[[-14  25]
 [  2  70]]
:
[25  2]

[[ -6  63 -35]
 [-26  53  30]]
:
[-35  53]

[[  3  39 -24 -45 -74]
 [  2  39 -23 -46 -74]
 [  2  40 -24 -46 -76]
 [ 36  37 -81 -28 -63]]
:
[-74 -46 -24  37]

[[-14 -44 -48  17 -66]
 [ 40   6 -49   5  28]
 [-15 -12  25   4  13]]
:
[-66   5  25]

[[ 78  54]
 [ 20  34]
 [ -5 -20]]
:
[54 20]

[[ 38  13]
 [ -4  36]
 [ -4   3]
 [-71  18]]
:
[13 -4]

[[-43  77 -57]
 [ -4  14  27]
 [ 54 -28  34]]
:
[-57  14  54]

[[ 32  73]
 [ 44 -30]
 [ 32 -76]
 [-28  31]]
:
[73 44]

[[-16 -18  52]
 [-33  42   6]
 [ 64 -59  -8]
 [-27  61 -25]]
:
[52 42 64]
---
[[  5 -11  19  27  39]
 [ 10 -62 -42 -63  -9]
 [ -2  40   7 -26  -3]
 [  4  66 -29  42 -13]]
:
[  5 -62   7  42]

[[ 35 -49]
 [ 58 -74]
 [-66 -34]]
:
[ 35 -74]

[[-49 -12   1  11  80]
 [ 80   3 -15   9 -70]
 [-49 -12  -3  11  80]
 [ 80   8 -11   4  43]]
:
[-49   3  -3   4]

[[ 71 -19  28  36 -60]
 [ 67 -18  27  34 -57]]
:
[ 71 -18]

[[-81 -73]
 [-70  14]]
:
[-81  14]

[[-86  14  60  50  13]
 [-30   5 -69  50  12]]
:
[-86   5]

[[  0 -68]
 [ 12  77]]
:
[ 0 77]
---
[[22 80]
 [ 0 57]
 [-1 82]
 [ 0 60]]
:
[80  0]

[[-33   9]
 [ 16 -70]
 [-27 -10]
 [  0  32]
 [ -5   8]]
:
[ 9 16]

[[-45  47]
 [  2 -18]
 [-47 -48]
 [ 69 -41]]
:
[47  2]

[[ 22 -12]
 [ 11   4]
 [-86 -27]
 [-58 -47]]
:
[-12  11]

[[-17 -23]
 [-47  10]
 [-46  17]
 [ 31  -3]
 [ 63  35]]
:
[-23 -47]

[[ 29  -7 -71  51  53]
 [  6 -31  26 -21 -53]
 [ 42  -6  40  50 -27]
 [ 60 -66   4 -69 -24]]
:
[ 53 -21  40 -66]

[[-23   3]
 [  7 -42]
 [ 41 -84]]
:
[3 7]

[[ 65 -24   0  28]
 [-36 -52  38 -12]
 [ 57  32 -31  22]
 [  7  64 -39  -1]]
:
[28 38 32  7]
---
[[-81 -35  70  -7  45 -41  -4 -58 -82 -30]
 [ 69 -35 -76 -31  36  71  46 -39  -3 -51]
 [-29 -32 -84  63  67 -42 -69  36  51  28]]
:
[[-29 -32 -84  63  67 -42 -69  36  51  28]
 [ 69 -35 -76 -31  36  71  46 -39  -3 -51]
 [-81 -35  70  -7  45 -41  -4 -58 -82 -30]]

[[-29   6  13  -5 -30]
 [ 12   8   5 -22 -20]
 [ 25  -7  63  -8 -45]
 [-34   4  22  12 -27]
 [-24  -1  37  18 -23]
 [-33  -9  71  -6 -73]
 [ 13   8   5 -21 -19]
 [-28  -8  68 -15 -74]
 [  6  -5  62 -27 -60]]
:
[[  6  -5  62 -27 -60]
 [-28  -8  68 -15 -74]
 [ 13   8   5 -21 -19]
 [-33  -9  71  -6 -73]
 [-24  -1  37  18 -23]
 [-34   4  22  12 -27]
 [ 25  -7  63  -8 -45]
 [ 12   8   5 -22 -20]
 [-29   6  13  -5 -30]]

[[ 46  86  -5]
 [ -9 -34  80]
 [-46 -17  -6]
 [ -8 -19  -8]
 [ 16  23   2]
 [ 25 -26   9]
 [  6 -40  11]]
:
[[  6 -40  11]
 [ 25 -26   9]
 [ 16  23   2]
 [ -8 -19  -8]
 [-46 -17  -6]
 [ -9 -34  80]
 [ 46  86  -5]]

[[-15 -14 -39 -37   7 -18  34   6]
 [-11  27 -10 -18 -31  32 -16  -1]
 [ 19  36  23  37  10   0 -13  28]
 [  4 -17   4  -6  20  33  33  -2]
 [-14 -23 -39  41 -18 -27 -29  -4]
 [ 28   8 -23  -8  47  69  20  38]
 [ 10  -7  15  17 -18  26  -9 -13]
 [-19  18 -21  15  38 -51   5  -1]
 [ 72 -60  33   5 -61 -29  11  74]
 [  8  48  21 -35  21  12   6  16]
 [ -5 -20  33 -18  43   2  20 -23]
 [ 16  48  10  -5   1   6   2  19]]
:
[[ 16  48  10  -5   1   6   2  19]
 [ -5 -20  33 -18  43   2  20 -23]
 [  8  48  21 -35  21  12   6  16]
 [ 72 -60  33   5 -61 -29  11  74]
 [-19  18 -21  15  38 -51   5  -1]
 [ 10  -7  15  17 -18  26  -9 -13]
 [ 28   8 -23  -8  47  69  20  38]
 [-14 -23 -39  41 -18 -27 -29  -4]
 [  4 -17   4  -6  20  33  33  -2]
 [ 19  36  23  37  10   0 -13  28]
 [-11  27 -10 -18 -31  32 -16  -1]
 [-15 -14 -39 -37   7 -18  34   6]]

[[ -4 -25   0 -32   7]
 [  2  17  -5 -44   5]
 [ 19  56  -5 -44   2]
 [-18 -36  -2 -47   7]
 [ -1 -30   2 -26   8]
 [ 21  38  -2 -29   4]
 [-19  -1  -8 -63   5]
 [ -6  -9  -3 -42   6]
 [ 24 -31   8   7   8]]
:
[[ 24 -31   8   7   8]
 [ -6  -9  -3 -42   6]
 [-19  -1  -8 -63   5]
 [ 21  38  -2 -29   4]
 [ -1 -30   2 -26   8]
 [-18 -36  -2 -47   7]
 [ 19  56  -5 -44   2]
 [  2  17  -5 -44   5]
 [ -4 -25   0 -32   7]]

[[ -4  69  -4 -26  29  29 -18]
 [ 41  30  56   4   2  28   8]
 [ 10 -28 -15  55 -66   8 -29]
 [ -9  34 -12 -52  55   5  34]
 [ 12  11  49   4   4  32 -27]
 [ 16 -18   3 -36  41  -8  51]
 [ 66 -62  15   4 -19   3  49]]
:
[[ 66 -62  15   4 -19   3  49]
 [ 16 -18   3 -36  41  -8  51]
 [ 12  11  49   4   4  32 -27]
 [ -9  34 -12 -52  55   5  34]
 [ 10 -28 -15  55 -66   8 -29]
 [ 41  30  56   4   2  28   8]
 [ -4  69  -4 -26  29  29 -18]]
